Each path below is one point turned by a fixed rotation once a step. After each direction that follows a path, write how fast that rotation turns it, in degrees a step (0 if it stays still).
Each turn is a multiple of 5 degrees from 10 to 175, or 0.
Each row of a path follows its step; steps can be skipped.

step 2: 0  4  -3  3  -1  -10  -33  5  53  6  -24  -37  -43  21  25  45  -8  3  -11  -14  1  -8  -10  6  0  -13  -40  -13  26  10  -11  -35  9  -11  3  18  9  -7  -10  -14  -3  17  8  10
step 7: 7  14  -26  -2  -11  0  -11  49  -11  19  -10  -16  3  14  22  -30  6  -5  -26  -24  -6  -20  -23  -4  -11  -15  -14  -1  20  -13  -3  22  -33  -7  11  0  -28  18  37  51  13  -11  12  -15
step 9: -17  15  38  -11  5  -7  -26  11  8  20  34  9  15  -23  14  23  -30  26  -19  -8  31  22  -13  15  15  8  2  2  5  4  29  7  -7  45  11  2  -34  5  31  6  -3  29  -24  -11
step 11: -30  -11  45  -7  -16  30  9  19  14  -6  4  -20  7  -23  25  14  22  -30  2  -4  20  -8  13  -6  7  -35  -27  16  6  -1  -4  1  -3  -22  16  -26  -13  -17  -17  -54  5  8  -28  4
step 12: -5  -8  5  9  -11  -21  -30  47  -25  -2  -7  10  -12  -31  -5  -3  24  6  15  -27  9  1  4  -2  -39  14  26  29  -9  -28  -25  -26  15  -11  -23  -23  25  -5  -10  2  -2  37  22  3
step 14: -19  -2  -9  -36  38  -15  -8  0  6  -45  -9  23  -13  8  -4  8  -28  -16  -15  36  -20  -30  13  -10  -20  7  12  31  9  -19  -13  -3  -38  21  -31  -5  -4  7  24  -11  -21  9  0  -7
step 16: 0  -29  -28  -38  29  37  -19  9  -11  -16  4  16  18  8  14  -13  -8  15  26  10  -6  19  8  5  6  -10  4  -26  -13  2  33  0  -25  -56  1  -9  -28  -12  21  6  21  -7  -3  -20
step 23: 22  -46  -21  -2  14  -39  5  9  6  7  1  12  -41  10  -4  -16  24  4  -24  -12  -17  -19  -7  21  -24  -20  -4  -17  14  -16  -34  5  -12  -9  13  -39  -12  -3  21  -9  -3  31  11  27
Directions:
6  -7  -7  -4  5  -1  -6  8  -4  6  -7  3  1  -2  3  0  -23  -1  8  -6  0  -10  -6  -2  -1  -9  0  3  -1  -14  -1  -2  -2  2  5  5  -4  -1  1  -2  -1  10  -1  -1 | 155
-1  0  -3  6  3  -1  5  0  -6  1  3  4  2  -7  2  -5  -2  -12  -2  0  -11  -14  2  5  -1  5  12  -3  6  10  -1  -5  -13  -4  7  -4  11  8  8  2  -6  -1  3  -1 | 45
2  -2  -4  -8  2  -3  12  -7  3  -8  -4  3  -1  3  11  0  3  -10  -4  5  -5  -2  -2  -5  -5  -15  -14  7  -2  -2  -1  6  6  2  6  -11  1  0  3  7  -9  -4  -1  -1 | 115
5  3  5  -6  -9  -13  8  8  8  5  2  3  -7  -9  0  -6  1  -7  6  -4  -4  5  -5  6  9  7  2  4  -5  -2  -1  5  1  -3  5  3  -15  7  5  -1  -2  -6  0  10 | 25
10  -6  5  -5  0  4  -1  2  2  -2  -10  -2  4  4  9  -2  -2  -6  -6  -2  0  0  8  3  3  -4  0  1  -5  11  5  -12  -4  0  1  10  -6  -4  -9  5  7  -8  17  2 | 130
6  3  14  4  8  -2  -9  7  -7  0  -2  9  -2  7  -1  -5  2  2  4  9  3  -1  2  -13  1  3  -10  0  3  3  2  -1  -8  -7  2  -3  -3  -5  7  9  -5  5  -2  15 | 160
9  -2  -7  -1  2  1  9  -1  -14  1  1  -10  -11  -12  4  -3  7  10  -3  -2  6  3  3  -6  8  -1  1  5  -1  7  -6  -2  -1  7  -3  5  -3  -1  6  5  -5  13  3  -3 | 130
-8  -4  5  -15  7  0  -5  -6  5  4  2  -8  5  -3  6  7  4  1  -4  2  4  -2  -7  7  -3  5  -1  -8  5  -2  -13  2  -8  -10  5  0  -10  -6  7  2  -4  6  8  -4 | 155

step 7: -7  -18  25  7  12  -23  11  23  26  -25  -6  1  -44  0  -20  -24  5  5  -13  -5  -19  19  0  6  10  20  -28  -7  6  2  27  16  22  -39  -2  -13  38  3  15  -18  23  30  15  -19
step 8: 0  35  -4  -26  -18  1  23  -13  26  18  18  -4  22  12  33  -29  -5  -1  0  -17  18  -28  -11  -33  3  3  -15  49  33  -27  8  9  0  -8  21  14  1  -2  -4  -27  -16  14  5  8
step 10: -24  12  25  -21  25  0  -3  17  0  33  -17  -14  -12  19  -31  -4  22  8  -3  -16  4  21  46  -10  -3  -19  -24  6  -4  -16  43  9  -18  9  24  5  7  -19  10  26  -12  18  -9  -32
step 13: -7  18  -4  -7  -6  -29  28  -3  9  -4  23  0  6  20  12  8  -7  -5  -6  15  -21  -3  39  20  -1  -42  10  35  -8  8  37  17  35  2  20  0  2  19  43  14  -23  -8  19  -1
step 18: 8  -18  -4  38  8  -16  -32  13  23  -31  13  17  -10  -5  -6  3  -12  -7  -2  18  10  -25  17  -6  15  -3  -22  28  3  0  31  30  -1  -4  42  -31  0  -11  6  -33  29  17  22  -12
step 22: -8  16  -11  -14  15  12  9  -8  -4  -23  -7  11  11  -26  -24  -9  26  4  -3  44  14  -3  4  0  21  20  3  40  39  -26  10  -20  1  10  0  -30  4  32  8  7  -38  -27  19  10
step 24: 10  -8  -8  -33  -27  -36  -1  -4  15  -11  14  1  11  9  10  -8  18  11  5  -15  -21  -18  1  3  -7  -21  14  47  -3  -44  31  5  -16  -22  -2  27  34  5  28  24  12  16  0  -1
step 25: -4  -3  14  4  33  18  17  5  1  -17  -4  14  -21  26  13  -15  5  -43  8  26  -38  -12  1  -6  -12  8  -11  13  26  -41  -15  -1  17  8  -20  -36  -4  -21  0  -28  -17  14  -22  27
Directions:
2  1  8  -7  -3  3  4  -5  -6  3  -3  -4  2  -2  -9  -5  11  4  -3  -8  2  5  -4  3  -1  14  5  10  1  -7  6  0  -4  4  9  20  1  2  -2  8  3  -3  -2  -3 | 155
-6  -2  7  -1  5  2  0  -9  0  -9  -2  0  -5  4  -3  7  -8  8  -3  6  -3  14  -3  -5  7  -1  -1  -2  9  8  -7  -5  -16  -2  4  -1  5  -5  0  7  -8  -1  -12  1 | 70
2  -10  1  -4  5  -6  1  -8  -7  -9  -1  1  14  3  -1  -3  -2  -6  2  -8  6  -18  -15  -5  3  -3  -8  -2  -1  1  8  0  -4  -2  3  -1  6  -1  -2  0  2  7  -7  -2 | 110
8  -1  -2  2  3  -1  4  3  7  -3  -13  -3  6  -2  -4  4  -2  -12  -8  0  -5  4  9  -6  1  3  1  -1  -13  9  2  -6  -10  3  2  4  11  -2  -3  -9  14  -4  4  4 | 130
-2  -10  1  11  -10  -9  9  -5  5  2  7  5  -6  15  -2  5  0  1  -8  -2  -2  -5  -2  2  -5  8  5  14  -2  5  -5  4  1  -7  4  -5  6  2  -5  0  -2  4  6  5 | 65
-1  4  -11  -6  -1  -1  6  0  10  7  -7  -7  3  8  0  6  -6  1  6  0  2  -3  -3  0  -2  -7  -5  2  5  -5  -1  -14  -8  -3  5  -2  -7  13  -1  14  6  4  8  -2 | 160

step 5: -6  27  -12  -18  -18  -12  -10  -4  5  -17  -18  -39  24  7  7  22  13  19  -29  5  -22  -27  13  27  -1  8  -37  4  -6  -2  -28  -24  -14  -35  -9  30  -20  1  -2  -5  15  -3  28  -17
step 7: -18  -28  2  3  -10  -26  -14  -27  7  -32  32  -1  14  -28  -18  -25  39  -26  -8  -4  -6  17  -28  -6  20  -4  -17  -5  -5  -11  -8  -27  -4  -6  -2  44  3  1  -3  -25  6  -28  6  -18
step 9: 0  -7  -20  -26  19  4  -11  1  -15  -39  21  13  45  2  13  11  21  5  9  -3  -6  -12  -17  23  -15  44  -27  4  15  1  26  6  -24  -15  12  17  26  -9  21  -11  5  12  26  25
step 12: 10  18  20  -3  -3  13  3  -26  -13  7  4  -26  35  0  -3  0  -7  -8  -40  -6  -16  -43  10  33  -20  -3  -13  -1  37  -26  -5  6  18  -16  -33  23  -3  -21  12  -4  34  -5  -2  2
step 17: -8  -41  -29  -18  11  2  -5  -3  8  -58  1  0  2  -2  -4  -9  15  -30  -6  -22  29  -21  -8  2  15  -12  -35  18  17  20  10  -22  -6  -17  1  22  26  -28  -11  -8  3  -9  -8  -11
step 20: 21  -13  -29  -26  6  4  14  -9  10  26  -19  -1  20  20  -16  39  5  1  -26  -22  -17  -32  14  -7  -3  20  13  0  19  0  23  10  -23  -30  2  11  12  -25  -6  -11  42  -5  -1  -27
step 21: 0  4  10  -32  -4  -22  29  -3  25  -18  -19  -17  8  -26  -11  17  22  10  -43  -21  33  -9  23  -22  7  22  -14  -2  28  -11  -7  -24  24  -20  3  18  6  2  13  -11  -13  29  20  5
step 22: -15  -9  35  4  12  12  8  -9  26  17  27  -11  17  4  -12  -12  18  -43  -56  -1  -17  -22  -6  12  0  20  17  -4  34  -8  -29  -13  10  -19  -10  -1  -26  6  -12  -10  1  -14  -12  -15
Directions:
-2  1  -4  -2  -1  4  3  -2  -4  -4  4  2  -4  -7  17  8  12  -3  4  -3  8  14  -4  1  -4  2  -9  5  -2  0  -6  -7  -9  -8  -3  -3  -5  1  -5  -7  -1  -1  12  -4 | 175
2  2  -9  -1  6  -4  -7  2  1  13  5  3  1  3  -3  1  2  14  2  3  -1  -6  6  -2  1  8  -1  0  -9  13  4  -2  -9  -5  4  -8  2  10  13  -4  4  2  10  2 | 70
-1  -1  -4  -10  7  -2  -7  2  10  0  1  -16  -4  -1  -2  7  2  -3  12  -1  -7  2  2  -1  2  -10  -1  -3  10  7  -4  15  4  -1  -9  -2  2  -1  -4  -6  1  4  8  7 | 120
-6  8  8  3  10  1  -3  13  8  -4  4  6  -1  -13  1  -3  4  9  -2  4  3  -6  -4  -9  5  5  3  5  -1  9  -1  6  2  -3  -1  5  -1  -14  -4  1  -7  2  0  -10 | 95
3  4  1  -4  5  11  8  10  -9  -1  -1  1  -3  -10  -5  4  7  -11  8  -7  4  -3  4  0  -2  1  6  -10  0  -4  14  3  -5  -4  3  1  2  -3  11  -1  10  7  -4  3 | 40
-2  5  -10  2  4  -3  10  -6  -6  7  -2  4  2  4  2  -6  7  4  0  -8  2  0  3  4  6  15  6  1  10  -4  4  8  8  6  -1  -1  -1  -2  -6  -19  -7  1  -2  3 | 35
-9  -4  -2  5  8  1  10  -4  -13  -2  -3  2  7  -1  3  14  -8  10  2  -3  -8  -3  -3  3  7  -6  1  1  8  8  -3  1  -12  -3  -4  8  0  4  2  5  -4  9  -7  -1 | 100
-5  -9  -1  5  11  7  0  8  6  3  -9  10  -7  12  0  5  -5  -9  -2  -3  -1  3  -1  3  -2  0  12  9  4  -1  -9  5  -4  -2  13  -2  -3  -4  2  -1  4  -8  7  -1 | 155

step 2: -26  17  10  6  -15  22  -19  -24  8  -14  26  -10  -17  0  12  -27  31  11  -39  -8  34  26  10  -22  14  -2  -7  -6  22  16  -17  28  5  30  -19  -17  -3  -35  3  -1  -36  -1  -26  14
step 3: -34  -5  29  -11  18  -2  -45  8  -28  21  14  -22  -42  7  7  -25  2  13  -24  -8  16  39  11  -47  -5  -21  -12  -6  -21  -17  -17  -8  -7  -8  7  -18  21  8  -19  -4  -18  2  8  0
step 10: -16  -11  12  -23  16  -48  -29  33  9  23  26  -27  -4  18  -58  -3  -2  18  31  4  4  -12  -4  -17  2  20  -7  -3  26  19  11  23  5  -5  -5  -29  -7  -10  1  19  -15  -18  10  2
step 17: -9  -27  -17  6  -12  4  -5  12  6  -2  -12  0  2  29  1  -14  33  1  12  25  -12  7  45  2  -4  -26  -26  -19  4  70  10  -3  -23  11  18  -11  -26  -13  -15  8  -17  -12  15  29
step 20: -31  17  25  26  9  -9  -29  -17  -18  11  20  -7  29  -23  -1  4  -10  19  -14  21  -17  30  -44  16  -47  3  6  -7  8  -4  10  -1  11  11  19  -30  -20  -33  -4  -12  2  -10  -28  7
step 22: -33  20  29  -26  -23  2  6  9  -3  -14  16  -22  -1  -10  -31  5  -5  -38  -14  14  -27  10  -1  -63  22  0  -30  -13  14  22  -8  -5  27  23  -1  14  -14  6  9  22  -13  -9  -4  -10
step 23: -21  -2  -2  -33  12  31  13  11  -39  -14  -18  -12  -9  30  9  -25  2  -27  -17  9  -3  2  23  -25  -17  -4  -17  -24  16  35  27  -10  -7  29  -3  9  13  10  -24  -12  -40  -27  -16  4
step 25: -17  -21  -37  -7  12  -3  -38  5  14  -5  34  -5  26  10  -18  13  -11  -1  -31  -8  8  -9  -17  18  -31  -13  53  7  18  18  20  2  -14  6  2  39  8  21  2  35  -2  -5  15  11
Directions:
-10  -1  3  3  -3  -1  2  10  8  -2  6  12  3  13  1  9  11  11  4  -4  -7  -5  -4  11  7  -7  3  10  4  0  1  -1  -5  0  -3  -7  -3  -4  -8  0  -2  0  3  4 | 40
-2  -5  7  -9  -5  7  -1  -5  0  -1  -6  -9  5  5  -14  2  -4  -4  8  1  -6  -6  0  0  -5  10  9  14  2  -10  4  3  0  9  -2  8  -3  4  -6  -6  -7  -6  2  2 | 25
4  9  5  4  8  9  0  -7  7  -8  -2  -3  8  -13  1  9  2  4  0  8  -2  -3  -6  1  -1  -4  4  -3  6  -7  -1  -2  11  -6  1  2  3  -6  -7  0  -3  15  -4  10 | 55
6  2  12  5  4  -7  -1  5  10  15  4  11  0  1  -1  -2  -2  -1  -4  1  6  -3  3  -6  0  5  -1  4  -3  5  -5  1  3  15  8  11  8  1  -5  7  -3  5  4  9 | 95
7  -2  -5  -7  11  -1  1  -5  2  6  -8  -7  -12  11  -8  7  8  2  -1  0  -3  5  2  -5  3  0  -5  1  5  4  -2  -15  3  -7  -2  -1  5  -1  1  8  -13  -6  0  7 | 55
3  5  2  2  5  -5  10  -2  4  -12  11  -6  7  -3  1  5  4  1  -4  -4  1  0  7  -7  -11  15  0  5  10  14  5  -4  -5  3  -5  -3  -2  -3  -4  2  9  -6  1  0 | 120
-4  3  4  -7  -9  4  9  -4  5  3  -8  5  -2  11  1  5  -4  3  -5  5  7  -7  -9  -10  -2  -6  -2  3  7  2  7  -7  2  -2  -1  7  3  5  5  1  15  4  -10  -9 | 100
